cols: N H R C X G V
[ 81  13 -14 -49 -12  59   5]  U
[ 15 -14 -49 -14  28  15  10]  M
[-25  -9 -57  19  33  47 -71]  F
[-22  31  21  -2   3 -16 -25]  L
[-15 -16  -1 -63   7 -21  -1]  T
[ -1 -10  53 -22 -26  20 -59]  P
[  9  -4 -55 -33  -1  32  34]  B
[-81 -10  35  18 -41 -33  63]  K
down: [ -1 -59] | V
diff U: [ 81  13 -14 -49 -13  59   5] | 4, [-12]
find: [ 81  13 -14 -49] | U
find: [-22  31] | L
find: [ 13 -14 -49] | U

cols: leli leda Vano pok roge mes giloz nin Tugol Fama
[-62 -66  -5  70 -28   6 -32  56 -55  -7] : dufa
[ -8 -27   1   1  21  -8 -49  45 -50  10] : loneg
[-51 -48  15  36 -47   2 -32  52 -36  -3] : vug
[ 12 -46 -43  26 -29  40  -3 -34 -16   9] : bazo
[ -3 -52 -11  20 -39   0 -31  46 -32 -15] : tem
[ -4 -50  -1  24 -27  -1 -28  45 -22 -11] : Dito
[ -8 -27   1   1  21  -8  -6 -14  -9  -4] : nonid
[-53 -45  16  51 -28  -1 -28  50 -40 -13] : mabi
[ -3 -52 -11  20 -39   0 -31  45 -32 -15] : Mef
[ 21 -41 -12  11 -29   3 -11  17 -12 -11] : fesek
[  3 -27 -10   8 -20   1   4   9  -9  -2] : Beg
[-55 -60   6  33 -45  10 -40  53 -40  -4] : vizol
diff fesek: [ 21 -41 -11  11 -29   3 -11  17 -12 -11] | 2, [-12]
step +1: [ -8 -27] | [ -7 -26]
down: [45 52] | nin
diff dufa: [-62 -66  -5  70 -28   6 -32  56 -56  -7] | 8, [-55]
down: [-48 -46 -52 -50] | leda
diff Beg: [  3 -27 -10   8 -20   1   4   9  -9  -1] | 9, [-2]
down: [-53  -3  21   3] | leli

cols: noleg vid Saros Zevur Tidev nabor kezag tir kefo
[ 10  -4  21 -11   1   2  -4 -22  -4] -> J
[-9  9 -8  4  1  1 -2  8  4] -> Q
[  6 -10  -6  36 -18 -12  -1  28 -27] -> W
[-14   6  46 -29   7  23   3 -18  25] -> E
[  1   0 -42 -30 -11  23   3 -25  19] -> S
[ 2 16 78 17  5  8  2 12  3] -> Z
[  3  18  17  -9  13   7   5 -13  13] -> A
[  9  -4  -4 -11   1  21  -4 -22   2] -> Y
diff A: [  3  18  16  -9  13   7   5 -13  13] | 2, [17]
find: [ 2 -4] | J
perm: [ -4 -22  -4   2   1 -11  21  -4  10] | J

cols: Ridoz teb bikif val Zel
[-33  24  41  21 -52] -> Tomet
[ 36  12  67 -11  24] -> keke
[ -6  -7 -70 -38  -7] -> geda
[-58  26  47  -8 -12] -> vadis
[ 24 -11  12  67  35] -> fumom
down: [12 -7 26] | teb
step +1: [ 24 -11  12] | [ 25 -10  13]
perm: [ 35  67  12 -11  24] | fumom
diff geda: [ -6  -7 -70 -37  -7] | 3, [-38]
step -1: [-7] | [-8]

cols: fader Pob valuk Riva Fimov gotas
[-61  57 -36 -52  22   7]  doz
[-10  16 -32  21  27   7]  Lasa
[ 32  37  65   7 -45   6]  bafu
[-29 -92   0 -22  13  12]  tamo
[ 48 -13   2 -51   0 -58]  par
[ 28 -30  61  25  34   6]  Soti
[  3  61  25  34 -30   2]  Kot
[-44   0  57  13 -34   8]  sofi
[-51 -58   0  47 -13   2]  fazum
[-61  57 -36 -52  22  17]  Ter
[ -4  28 -39  -7 -19  16]  Mivos
find: [-4 28] | Mivos
perm: [-39 -19  -7  -4  16  28] | Mivos
down: [ 12 -58   6   2   8   2  17  16] | gotas
find: [ 61  25  34 -30] | Kot
diff bafu: [ 32  38  65   7 -45   6] | 1, [37]
step -1: [-58   0] | [-59  -1]
perm: [-58 -51 -13   0   2  47] | fazum

cols: folaz gad Veva fege ziva bur zugug buge
[ -1  31 -45  15  15 -33 -57  20]  Perub
[-45  31 -26  47  50 -78   2 -97]  Gamon
[ -1  31 -45  15  15 -33 -12 -12]  peli
find: [ 31 -45  15  15 -33 -12] | peli
find: [ -1  31 -45  15  15 -33 -12 -12] | peli
find: [ -1  31 -45  15  15 -33 -57  20] | Perub
down: [-78 -33] | bur
perm: [ 20  -1  31 -45  15  15 -33 -57] | Perub
diff Perub: [ -1  31 -45  15  14 -33 -57  20] | 4, [15]

cols: fera Bapom ziv tibon naso bup gur vekor bub
[-16  -2 -84 -27   5   1 -39  -7 -46] : Gaf
[-25   0 -83 -35   5   1 -35 -13 -38] : fem
[-15  -1 -82 -22   7   1 -40 -15 -43] : feti
[-19  -2 -78 -25   4   6 -17 -49   6] : sipu
[ -2  -7 -83 -21   6  16 -26 -46   0] : kiga
[-17   0 -83 -28   7  13 -24 -51  -1] : Keso
[-21   2 -83 -21   7   0 -43 -20 -45] : pibap
[  6 -15 -88 -15   2   9 -24 -41  -1] : Duniz
diff pibap: [-21   1 -83 -21   7   0 -43 -20 -45] | 1, [2]
find: [-88 -15   2   9 -24 -41] | Duniz

cols: gipa sut podav Zolim potu lirop muf
[-27 -25 -17 -12  -8 -56  57] = lun
[-56  58 -27 -12 -25  -8 -17] = Nug
[ 23 -52 -60 -40  14 -14  56] = Nep
step -1: [-12  -8 -56] | [-13  -9 -57]
perm: [-56 -27 -25 -17 -12  -8  58] | Nug

cols: Mez Ziruz Vones vanak Zoz vedef Ner gos
[ 13 -22  72 -43   6   3 -15  -9] : zelif
[  7   0   5 -14  -3  -4  -2   4] : sigul
[  3   0  15 -10 -14  -2  -1   1] : roz
down: [7 3] | Mez
down: [-14 -10] | vanak

cols: zit Dudar Vod busim vesob fetop
[ -9   0 -14 -22  10  59]  git
[ -9   0 -14 -22  10   0]  Ditu
[ -4 -19 -15 -20   9  61]  mogi
[ 11  21  18  29   0 -76]  nus
[ -9 -17   0   0  11   0]  toki
step +1: [-17   0   0  11] | [-16   1   1  12]
step -1: [-20   9] | [-21   8]
down: [-4 11] | zit
down: [-4 11 -9] | zit
step -1: [29] | [28]

cols: sala vuno buri roven
[ 67  35 -53  46] -> Tezog
[ -1 -12  27   4] -> Puso
[-20 -14 -28  36] -> Mati
[ 67  35  32 -25] -> gilu
diff gilu: [ 67  35  32 -26] | 3, [-25]
find: [ 67  35  32 -25] | gilu
step +1: [-28] | [-27]
down: [-12 -14  35] | vuno

cols: Sivem Mazev Tuf nepod solav batir
[-13  11  94  -4  -6  18]  lazag
[-20  -2  94  -4   1   0]  lareg
[-34 -11  94   8 -12  73]  Zun
[-11  -2  94   9  -9  61]  Sunat
[-13  11  94  -4  -4  18]  dutut
[-13  11  94  -4  -6  19]  limot
[-16   9  94  -5  -3  16]  paven
down: [ 11  -2 -11  -2  11] | Mazev
find: [-13  11  94  -4  -6  19] | limot
find: [-34 -11] | Zun
find: [-4  1] | lareg
find: [-20  -2  94  -4   1   0] | lareg
step +1: [-6] | [-5]
find: [ 9 94 -5 -3 16] | paven

cols: nesit tak tel Tobam kifis guk nabar Nege futi
[ 34 -66  88 -11  32  73  -8 -61 -49]  sira
[-61 -66 -11  88  18  -2  17   1  38]  guse
[ 34 -66  88 -11  32  73  -8 -61 -46]  duped
[ 21  37 -11 -32 -14  35   1  42 -64]  zupad
[ 11  15  15 -38 -11  40  -4  30 -49]  vaki
[ 17 -52  60  11 -26  72  -7 -45 -32]  Zanek
[ 27  -2   2   3 -12  11 -18   9 -20]  Dakav
down: [-66 -66 -66  37  15] | tak
down: [-11  88 -11 -32 -38] | Tobam
down: [ 34 -61  34  21  11  17] | nesit
find: [ 34 -66  88 -11  32  73  -8 -61 -49] | sira
find: [-66 -11  88  18  -2] | guse
diff duped: [ 35 -66  88 -11  32  73  -8 -61 -46] | 0, [34]

cols: rifon rin Pog gite Ridok
[ -8 -10  -2  18  12]  safuf
[  5   5 -60 -11  13]  Bilo
[  9  55 -12  22 -13]  suv
[-50  23 -18  30  25]  rol
[ -9 -21  60  -6 -94]  Tib
[ 14 -40  -3  12 -54]  Nare
[ 68 -71 -65  39 -12]  Dos
[-59  26  23  17  44]  ragug
[-46  16  22  -2  52]  Nel
[-24 -57  27 -35  43]  kovun
[  1 -65  28   0  72]  gavo
[ -5 -40  35  -8  64]  mov
diff ragug: [-59  26  22  17  44] | 2, [23]
find: [-10  -2] | safuf
down: [-50  -9  14  68 -59 -46] | rifon
perm: [-10  -8  -2  12  18] | safuf

cols: lik Piv Vuliv pazi
[  0 -74  -6  55]  zurug
[-15 -44 -22  37]  femi
[-38  77 -41 -58]  reka
find: [-44 -22  37] | femi
step +1: [-15] | [-14]
diff reka: [-38  78 -41 -58] | 1, [77]

cols: suk raru Foni dav Badud togi
[ 1  0  9 70 21 54]  ros
[ 1  0  9 70 -9 54]  bipil
[ 18 -29   2  28  -9  37]  vuko
[18 -4  2 28 -9 44]  Legi
diff Legi: [18 -5  2 28 -9 44] | 1, [-4]
down: [70 28 28] | dav
find: [ 18 -29   2  28] | vuko
step -1: [-9] | [-10]
find: [ 1  0  9 70 -9 54] | bipil
diff bipil: [ 1  0 10 70 -9 54] | 2, [9]
diff ros: [ 1  1  9 70 21 54] | 1, [0]

cols: rosut voto riren Paku tuze revuk
[ 72 -33  18  21  11 -36] : seli
[ 11  21 -34 -37  72  18] : mig
[ 72  11  21  18 -37 -33] : nugok
perm: [ 11 -36  72 -33  18  21] | seli
perm: [ 21  11 -36  72 -33  18] | seli
step -1: [ 21 -34] | [ 20 -35]
perm: [-33 -37  18  21  11  72] | nugok
step +1: [72 11 21] | [73 12 22]
find: [ 11  21 -34 -37] | mig
find: [ 72 -33  18  21  11 -36] | seli

cols: Gaku kipe Moguv zaf
[-55 -45   4 -90] -> sak
[ 11 -30   3 -30] -> tizu
[  4 -45 -56 -90] -> bebeb
[-30  11 -30   4] -> Fize
[ -1  -7  -5 -56] -> nemoz
down: [-45 -30] | kipe
step -1: [  4 -45] | [  3 -46]
perm: [  4 -90 -55 -45] | sak
down: [-30 -90   4] | zaf
perm: [-90 -55 -45   4] | sak
perm: [-30  11 -30   3] | tizu
down: [11  4] | Gaku

cols: Mepe tam Dofol suso pelo Fom mino
[  9  17   7 -31 -15 -75 -22] = seda
[ -6  -3  15 -80  71 -46 -20] = Dat
[ -6  -3  15 -15 -75 -31 -23] = mam
find: [-15 -75 -31] | mam
step -1: [15] | [14]
perm: [-80 -46 -20  -6  -3  15  71] | Dat
down: [ 7 15] | Dofol

cols: pim padob puv nitug vumif Nafa
[-47  -1   8   3  31 -14] : dutum
[ 11  -2  55 -34 -34   3] : vefed
[ 45 -29 -11 -24 -29  73] : Kirud
[ 45 -29  73 -29 -11 -23] : bas
[-13 -54  23  -1   7 -44] : vumo
step +1: [ -2  55 -34 -34] | [ -1  56 -33 -33]
find: [ 45 -29  73 -29 -11] | bas
perm: [-47   3  -1  31 -14   8] | dutum
perm: [ 73 -29 -24 -11 -29  45] | Kirud

cols: riz radu maf gono kag
[89 16 23  1  0] : Bada
[89 16  0  1 23] : radun
[ 89  16  23 -12   0] : Vuval
diff Bada: [89 15 23  1  0] | 1, [16]
diff Bada: [89 16 23  0  0] | 3, [1]
find: [ 89  16  23 -12   0] | Vuval
step -1: [16] | [15]
find: [23  1  0] | Bada

cols: mipa govu fuv sibi lated
[-44   0 -21  31   7] = pepa
[-22  17 -46 -43 -65] = Nudu
[ 45 -40  28 -50 -68] = fip
[ 56 -55  28 -48 -72] = reva
down: [-22  45  56] | mipa
find: [ 28 -48] | reva

